In the data rows, zero lies at 4.5, halfway between 4 and 5.
Some points, one per row:
[3, 3, 6, 6, 5, 4, 5, 1, 4, 5]
[5, 5, 5, 5, 4, 4, 5, 5, 4, 4]
[6, 4, 2, 2, 5, 4, 3, 7, 6, 5]
[5, 4, 5, 6, 4, 4, 5, 4, 4, 4]
[8, 4, 1, 1, 3, 3, 1, 9, 6, 4]
[0, 8, 9, 5, 6, 5, 9, 0, 3, 6]
[5, 3, 3, 5, 4, 4, 5, 7, 4, 5]
[0, 7, 9, 6, 6, 5, 9, 0, 3, 7]
[4, 4, 5, 4, 4, 5, 5, 4, 5, 6]
[1, 5, 7, 6, 5, 5, 6, 2, 3, 5]
[1, 6, 9, 6, 5, 5, 8, 1, 4, 7]
[8, 3, 1, 1, 4, 4, 2, 8, 6, 4]
[4, 3, 5, 5, 5, 3, 4, 3, 5, 5]
[5, 4, 4, 5, 5, 5, 5, 6, 3, 5]
[9, 2, 0, 3, 3, 4, 1, 9, 5, 3]
[9, 3, 0, 2, 3, 5, 1, 9, 5, 3]
[5, 5, 4, 5, 4, 5, 4, 5, 4, 4]
[3, 5, 6, 4, 4, 4, 5, 2, 5, 6]
[5, 5, 3, 4, 4, 4, 4, 5, 6, 4]
[1, 6, 9, 5, 5, 5, 8, 0, 5, 6]
[3, 4, 6, 5, 6, 4, 6, 2, 6, 5]
[5, 4, 3, 4, 5, 5, 4, 6, 4, 4]
[3, 7, 6, 6, 5, 6, 8, 2, 2, 4]
[3, 3, 5, 6, 4, 5, 5, 4, 4, 4]
[9, 2, 0, 2, 3, 4, 0, 9, 6, 2]
[8, 1, 0, 2, 3, 5, 1, 9, 6, 3]
[0, 8, 9, 4, 6, 5, 9, 0, 4, 7]
[3, 6, 6, 5, 5, 5, 6, 3, 3, 5]
[1, 6, 5, 7, 5, 6, 7, 2, 2, 5]
[4, 2, 5, 7, 5, 4, 5, 3, 4, 4]
[9, 5, 1, 2, 3, 4, 1, 9, 5, 5]
[2, 5, 8, 6, 5, 4, 7, 2, 5, 5]
[4, 3, 6, 6, 5, 4, 6, 2, 5, 4]
[4, 5, 6, 4, 5, 4, 6, 5, 4, 5]
[8, 3, 0, 2, 5, 5, 0, 9, 5, 4]
[5, 5, 7, 4, 4, 4, 6, 3, 5, 6]
[1, 5, 7, 7, 5, 6, 7, 3, 2, 5]
[3, 4, 9, 5, 5, 4, 6, 1, 5, 5]
[6, 3, 3, 5, 4, 4, 3, 7, 3, 3]
[7, 5, 2, 1, 5, 4, 1, 9, 7, 5]
[2, 5, 3, 3, 5, 6, 4, 3, 5, 5]
[5, 5, 5, 3, 6, 4, 5, 5, 6, 4]
[9, 4, 0, 1, 4, 5, 1, 9, 7, 4]
[4, 4, 7, 7, 4, 3, 7, 2, 4, 4]
[4, 4, 4, 5, 4, 5, 3, 5, 4, 4]
[6, 3, 1, 3, 5, 5, 3, 7, 5, 4]
[3, 6, 6, 6, 5, 5, 7, 2, 3, 4]
12 more points follow, each with its number after it:
[9, 1, 0, 2, 2, 6, 0, 9, 6, 3] 0
[1, 4, 8, 5, 5, 4, 7, 0, 5, 4] 1
[4, 4, 7, 6, 4, 5, 6, 2, 4, 5] 2
[3, 5, 6, 7, 5, 4, 6, 3, 4, 4] 3
[7, 5, 5, 4, 4, 5, 4, 5, 5, 4] 4
[3, 6, 7, 6, 5, 5, 7, 2, 3, 5] 5
[4, 5, 6, 6, 5, 4, 5, 2, 5, 5] 6
[9, 2, 0, 2, 4, 4, 0, 9, 5, 2] 7
[6, 5, 4, 5, 4, 5, 4, 5, 4, 4] 8
[0, 7, 9, 4, 5, 5, 9, 0, 3, 7] 9
[8, 3, 0, 2, 4, 5, 0, 9, 6, 3] 10
[7, 3, 2, 2, 4, 3, 2, 8, 6, 4] 11
Which of these numbered points is nearest to each point below, ignoring the direction in which the first points spread most? Its number follows each.
[3, 4, 7, 6, 4, 3, 6, 1, 6, 3] > 1
[7, 4, 1, 1, 4, 4, 2, 8, 5, 5] > 9
[7, 4, 4, 4, 4, 5, 3, 6, 5, 4] > 4
[2, 7, 7, 7, 5, 5, 7, 1, 4, 5] > 8
[8, 3, 0, 2, 4, 5, 0, 9, 6, 3] > 10
[3, 5, 6, 7, 5, 4, 7, 2, 4, 4] > 3
[9, 2, 0, 2, 3, 3, 0, 9, 4, 2] > 7
[2, 6, 8, 6, 5, 5, 8, 1, 2, 5] > 5
[8, 4, 0, 1, 4, 5, 2, 9, 6, 5] > 9
[7, 5, 2, 0, 3, 4, 2, 9, 6, 4] > 9
[3, 6, 8, 6, 5, 4, 6, 0, 5, 6] > 6
[4, 5, 5, 6, 5, 5, 6, 4, 2, 5] > 5
[2, 5, 7, 5, 5, 4, 6, 1, 5, 4] > 1
[6, 4, 5, 5, 6, 4, 4, 4, 5, 5] > 6
[9, 1, 0, 2, 3, 4, 0, 9, 6, 3] > 2
[3, 5, 6, 7, 5, 4, 7, 2, 4, 4] > 3
[6, 5, 2, 3, 5, 6, 2, 8, 6, 4] > 10
[3, 5, 8, 6, 5, 4, 6, 1, 5, 6] > 6
[9, 4, 3, 1, 4, 4, 1, 9, 6, 5] > 4
[8, 4, 1, 2, 4, 5, 0, 9, 6, 4] > 10
[3, 5, 6, 7, 4, 3, 5, 3, 4, 4] > 3
[9, 2, 0, 2, 3, 4, 0, 9, 5, 2] > 7
[8, 3, 0, 1, 4, 3, 1, 9, 7, 3] > 11
[8, 3, 1, 2, 3, 3, 2, 8, 6, 3] > 11
[5, 2, 5, 5, 4, 4, 4, 4, 5, 4] > 2
[7, 3, 0, 0, 4, 5, 1, 9, 5, 4] > 9
[5, 4, 5, 5, 4, 5, 4, 4, 5, 4] > 2
[8, 5, 1, 1, 3, 4, 1, 9, 6, 4] > 9
[0, 9, 9, 4, 6, 4, 9, 0, 5, 6] > 9
[8, 5, 0, 1, 4, 4, 1, 9, 6, 4] > 9
[5, 5, 4, 6, 4, 5, 5, 5, 4, 4] > 8
[3, 6, 8, 6, 5, 5, 8, 1, 2, 6] > 5
[2, 4, 7, 6, 5, 4, 7, 1, 5, 5] > 1
[5, 4, 5, 5, 5, 4, 5, 4, 5, 5] > 6
[9, 2, 0, 1, 3, 3, 1, 9, 6, 3] > 11
[9, 3, 0, 1, 3, 3, 0, 9, 6, 3] > 11
[4, 5, 6, 6, 6, 5, 6, 3, 3, 5] > 5
[4, 3, 4, 6, 4, 5, 4, 6, 4, 4] > 3
[5, 4, 4, 4, 5, 5, 4, 5, 5, 4] > 10
